Rows are one point carried round by a steady rotation, each followed by how many steps it has turned.
The counts run from 0 to 255.
[143 135 132 151  84 123 112 128 188 117 107 123 108 169 106 103 141  90
  71  70 119  68 146 129 112 108 152 130  88 166 132 167 104 122 133 165
 111 151 116 140 143 128 138 129 156 140 133 128 133 117  91 113 119  91
 133 131 127 130 130 106 123  99 106 224 149 146]
115
[119 146 105 118 152 117 118 139 181 105  86 128 109 170 125 112 124 136
  93 115 103 153 102 132 109 121 152 124 101 124 123 130 129 157 140 127
  77 125 133 158 189 162 122 118  80 167 137 108 159 122 112 132 113 110
 103 136 147 120 117 117 107 133  72 187 199 127]
228
[130 138 151 153 110  77 122 124 167 126 137  89  75 151 130  93  95 145
  82  98 102  67 128 126  83 126 164 142  92 141  87 148 108 122 130 168
 106 131 117 127 152 150 126 128 112 174 155  78 136  99 108 147  89 105
  92 143 167  67 103 147 149 132 119 171 135 104]
184
[138 162 119 111 136 133 102 141 188 101 131 113 138 187 128  95 133  76
 102 108 143 108 130  90 102 140 150 167 117 174 132 175 126 155 143 149
 109 152  76 165 147 166 147 104 108 161 144 127 147 135 139 119 121  96
 134 144 110 110 167 106 172 107 117 170 125 138]
22
[123 173  93  86 143 136 119 135 151  94 116 132 113 157 131 104 146 140
  72 133 147  98 112 121  77 142 153 154 106 166 102 122 112 123 165 155
  78 143 152 144 171 153 118 120 156 102 128 154 119 140  73 160 129 119
 114 116 106 103 169  99 126 131 100 190 192 130]
4
[113 151 111  99 140 133 109 171 165 113 156  84 109 150 157 101 109 104
 127  95 112 127 149  78 110 154 148 170 111 156  73 146 121 155 149  85
  89 160  95 131 169 173 142  76 119 172 111 135 149 129 159 121 149 125
 128 146 135 121 133 127 151 103 102 164 154 153]
173
[109 152 118  99 150 112 104 147 164  95 119 152 121 167 145 107 154 121
  81 128 176 132 112 128  73 136 163 165 115 152 120 123 120 146 169 132
  70 144 115 150 146 188 111 111 125 147 111 154 142 146  59 147 136 108
  90  97 121  84 168 101 111 121 106 167 184 123]
128
[123 149 123 132 117 121  90 117 180 115 117 123  94 126 104 100 134 122
  66 117 149 102 101 131  87 115 157 134  91 159  91 120  97 138 167 178
  88 120 137 114 159 136 116 116 137 126 136 120 128 139  62 134 123 105
 128  95 140 101 143 134 115 113  92 202 156 119]
8
[111 145 117 126 157 107 115 140 133 121 118 112  82 146 154  90 124 137
  96 115 114 120 127 147 120 139 160 166  79 123  81 131 128 112 170 121
  73 137 111 157 194 144 100 119 118 164 124 119 139 110 107 135 122  87
  75 146 141  82 116 140  98 159 151 164 206 101]
81
[117 153 151  95  90  98 144 143 208 141 135 136 109 146 157  89 147  91
  88  93 131  91 154 118  61 122 150 116 126 173 143 162 123 147 141 164
  87 143 138 126 135 162 143 120 138 132 102 110 108 109 105 135 124 140
 124 106 129 123 161  88 157  70  88 163 173 124]
222
[114 148 132 130 128  97 138 135 211 124 116 133 100 176 131  97 141 102
  90  99 137 112 128 151  75 124 140 105 125 138 116 134 146 157 149 133
  65 121 146 116 168 151 124 125 123 191 136  94 132 106  90 131 117 119
  90  96 146 109 115 106 129  75  85 178 155 125]
226
[119 150 102 119 145 160 140 130 174  89 163 123 130 186 123  99 147 127
  66 131  99 110 122  89 100 161 156 151 139 166 114 139 125 160 148 114
  89 153 163 122 184 163 130 100 106 143 111 127 137  94 130 133 103 150
 107 130 100 108 147  77 155 105 104 162 174 154]
2
[112 142 106 124 121 142 132 139 144  98  95 135 133 172 139 108 115 159
  92  79  96 126 147 118  98 115 167 155 114 126 117 136 135 141 128 135
  95 137 112 157 184 181 135 114 119 170 143 139 130 130 129 132 104 118
 105 142 153 147 149 107 136 136  63 195 202 122]
100
[113 162 102 112 131 152 119 121 148  92 127 115 124 176 124 121 135 122
  72 128 106 108 129 106 121 164 166 182 107 176 104 140 115 129 173 122
  78 142 152 140 208 156 129 102 138 120 124 147 140 124 123 129 122 133
 117 120 103 110 146  83 139 118 110 199 176 156]
3
[137 126 103 151 112 100 107 131 148 112 123  99  87 135 118 106  85 150
 106  85  93  94 123 113 114 113 152 165  92 117  94 138 109 126 148 149
 109 146 103 150 158 145 119 107  99 167 158 104 144 128 108 119 102  92
  97 167 162 107 111 172 131 154  95 185 157 114]
185
[117 144 118 114 116 114 115 148 183 132  82 141 124 145 125 116 136 112
 110  89  99 123 127 108  82 124 158 135 115 152 132 135 107 158 124 148
  78 134 138 149 156 173 132 100 120 161 130 135 131 145 101 120 118 125
 112 117 165 157 143 106 144 112  57 208 192 139]
224
[121 129 121 127 108 104 135 119 160  87  95 138 118 159 136 117 143 134
  97  92 135 126 125 107  38 122 168 123 145 127 142 160 124 161 124 146
  83 150 110 129 144 191 124  96  93 149 148  94 125 107 102 160 129 141
 115 143 147 121 138  90 173 100  73 139 154 132]
249
[143 112 132 124  88 124 129 151 211 128 168 109  63 109 142  65 147 101
 111 100 131  72 128 114  73 138 131 137  99 132 115 130 104 144 159 168
 115 168 102 137 121 134 140 138 121 116 118 157 128 117  86 112 130  98
 142 124 129 104 172 145 144 109 114 155 169 129]
90
[114 175  73  92 152 134 130 155 164  92 134 136 102 163 156  86 160 101
 107 125 160 124 122 139 116 139 143 153  95 145 100 140 125 153 166 114
  67 154  89 166 185 160 115 124 121 132 116 159 133 122 104 134 124 105
 114 119  95 112 161 106 128 136 124 172 201 127]
0
[156 142 142  87 114 120 101 192 174 118 106 117  93 141 149  98 160 101
 126 125 164 112 138 111  66 133 119 156 120 170 123 144 121 135 139 127
  86 156  96 161 121 169 123 112 135 125 117 144 131 136  72 135 166 154
 123 117 128  89 155 110 142 104 100 179 172 144]
47
[100 147  91 129 160 138  95 122 142 101 120 106  96 139 138 122 130 123
  96 117 144 162 101 138 121 128 169 162  90 156 100 119  97 142 179 103
  62 132 110 135 175 165 110  87 116 156 120 137 168 113 109 118 158  96
 115 131 140  97 107 118  92 126 103 180 159 133]
255
[146 126 139 128  89 132 110 145 124  84  95 110  97 135 147 109 119 137
  93  58 149 134 144 126  94  90 149 155  92 142 112 159 101 106 163 117
  99 159  66 178 137 158 109  95 151 124 134 121 169 116 119 138 132 115
 132 167 127 116 124 126 112 126 112 166 172 129]
166
[146 134  99 105 112 137 119 144 189 103  71 128  69 157 141 109 174  82
 106 116 145 112 120 126  98 104 124 103 107 152 129 142 105 137 127 145
  97 165  97 174 149 126 122 110 118 129 114 118 114 105  65 136 150 139
 150 132 117 128 123 103 128 117  95 166 211 146]
244
[117 155 117  93 129 113 154 155 190 131 118 110  70 130 130  77 128 142
 116 139 108  91 103  86  67 140 141 119 124 121  94 109 124 150 144 149
  89 127 155 132 174 140 124 127  98 141 121  90 141 119  98 126 101 143
 104 126 130 130 151 136 142 112  84 170 208 119]
202
[113 167 108  98 134 108  78 152 144 114 118 100 128 150 138 141 131 115
  85 121 124  94 125 114  83 142 166 176  87 183  93 147 104 111 172 153
  83 144 114 154 138 183 135  77 130 138 158 138 123 139  91 161 156 123
 113 137 127  89 137  96 145 136 120 181 148 128]
154
[109 122 127 115 115 135 141 124 164  95 120 141 121 152 140 103 129 168
  98  86 144 144 129 114  83 128 158 153 116 123 114 118 139 153 169 138
  85 128 136 157 180 176 121 130 134 145 138 139 147 145 120 124  95 125
  89 115 144 136 155 112 116 103  70 173 206 117]
101
[108 114 131 129 115 127 123 100 152  95 178 124 117 168 118 131 120 130
  31  88 128 103 121 130  95 134 179 153 111 179 144 154  93 129 183 143
  92 152 129 119 133 166 111 113 118 142 138 102 182  93 110 150 122  97
  96 127 119  64 133  79  86 101 130 145 146 114]
234
[130 150  98 111 135  92  95 147 141 123  75 121 116 144 115 120 139 134
  60 131 116 116  97 123  90 129 143 131 123 164 123 121  89 134 130 148
  90 126 141 141 154 155 113  87 112 142 124 100 139 125  53 147 131 138
  97 132 152 111 114 109 125 152  83 206 194 130]
31
[152 129 105 124 123 152 151 148 200 107 178  89  96 168 112  80 116  93
  82  86  97  87 121 109 103 132 150 141 115 149 123 164 106 156 156 121
 144 161 101 161 155 129 136 130  94 154 114 111 163  91 154 104  97  91
 110 164 109  95 143 106 137 116 120 161 153 145]
215
[143 118 122 133 110 133 118 140 196 102 151 119  84 152 104  77 146 103
  84 105 165 123 109 145 111 118 147 158  70 126 108 137 113 135 189 140
 119 139  83 192 139 135 114 137 125 143 126 150 179 134  97  97 112  76
 109 120 117  88 142 139  79 132 139 179 187 126]
213
[125 140 129 112 128  97 120 131 148 114 115  98  60 133 140 108 121 148
 103 128 143 122 113 128  47 127 142 137 104 130 102 123 120 114 167 130
  62 117 139 125 162 147  84 104 119 137 136  63 138 107  92 163 126 154
 110 145 133  85 107 125 116 111 108 145 202 115]
55
[159 112 141 157  73 137 144 122 215 107 119 116 100 170 111  84 136 103
  84  71 135 108 137 111  83 108 146 116 114 143 140 152 128 166 137 137
 109 145 134 128 166 125 129 116 112 164 132  91 145 105 127 105 104 110
 142 135 130 136 117 117 137  62  78 172 137 149]
118
[143 131 119 114  95 135 131 149 200 138 113 118  59 114 135  68 144  87
 111  95 118 119 132 115 108 117 129 124 105 145 107 145 109 137 154 129
  98 155 115 149 185 121 117 123 143 118  97 142 144 120 105  92 136 115
 134 132 125 142 135 148 108 101  81 188 190 138]
93
[135 103 134 148  92 135 118 122 108  92 111  93  88 158 147 124 113 139
  71  64 111 125 153 118 103 105 151 151 114 156 121 165  97 114 158  96
 121 161  88 141 158 163 103  81 141 152 114  86 159  85 132 126 121 133
 121 187 136  97  84 105 120 103 126 178 150 142]
165
[137 102 126 132  87 133 135 157 203 124 160  92  81 136 112  80 120  89
  92  82  83  67 127  89  95 136 144 125 114 154 122 161 103 159 131 148
 131 174 109 127 145 129 158 107 114 147 119 126 131  87 119 101 118 107
 126 131 136 111 142 131 154 108 101 182 138 144]
91
[115 130 104  91 135  99 149 138 155 119 132 151 126 158 153  95 152 141
  72 112 148 133 110 114  74 132 147 132 135 140 155 142 136 174 149 113
  75 155 112 142 144 197 123  99 100 154 111 110 136 106  94 156 120 134
  99 126 113 113 172  73 128 110  99 132 190 116]
125
[143 138  81 112 150 152 107 161 159  83  96 116 103 174 141 103 133 109
 126 113 156 173 108 106 107 137 132 152 113 130 125 142 130 161 154  98
  78 144  69 171 174 174 114  92  90 161 112 118 164 125 118 117 149 112
 129 166 128 117 130 118 129 114 101 160 192 140]
147
[ 87 156 151 132 105  92 118 142 168 135 118 113 109 147 156 116 111 127
 103  73 106 106 180 113  86 132 161 152 108 158  79 155 145 124 163 129
  59 119 134 102 174 164 125 121 150 185 140 113 118 112 145 127 121 118
 105 117 160 129 114 115 149  89  86 176 157 109]
76
[124 156 130  81 137 119 131 173 174 117 146 105  75 142 159  73 149  99
 131 157 140 113 130 102  81 160 123 139 113 164  73 125 128 139 168 104
  68 151 120 140 162 145 112 102 133 132 103 136 123 114  95 132 138 150
 115 119 125  81 138 117 154 105 109 151 192 136]
175
[115 137 123 102  97 106 128 160 180 123 105 114  99 113 146  97 136 144
 122  99 114 109 145  94  58 130 139 133 117 126  94 132 130 140 126 149
  77 150 123 142 137 181 130 106 126 133 141 114 129 127  85 139 140 157
 114 136 164 143 144 145 151 114  51 171 204 122]
74
[156 119 100 128 120 161 121 145 173 114 145 101 114 150 128  93 113  98
  90 100 109 112 118  99 144 131 148 162 102 152 129 141 109 126 178 120
 128 164 112 182 176 135 136 121 114 119 117 134 183 116 145  99 134  98
 131 168 103 128 149 117 100 113 113 193 182 153]
216
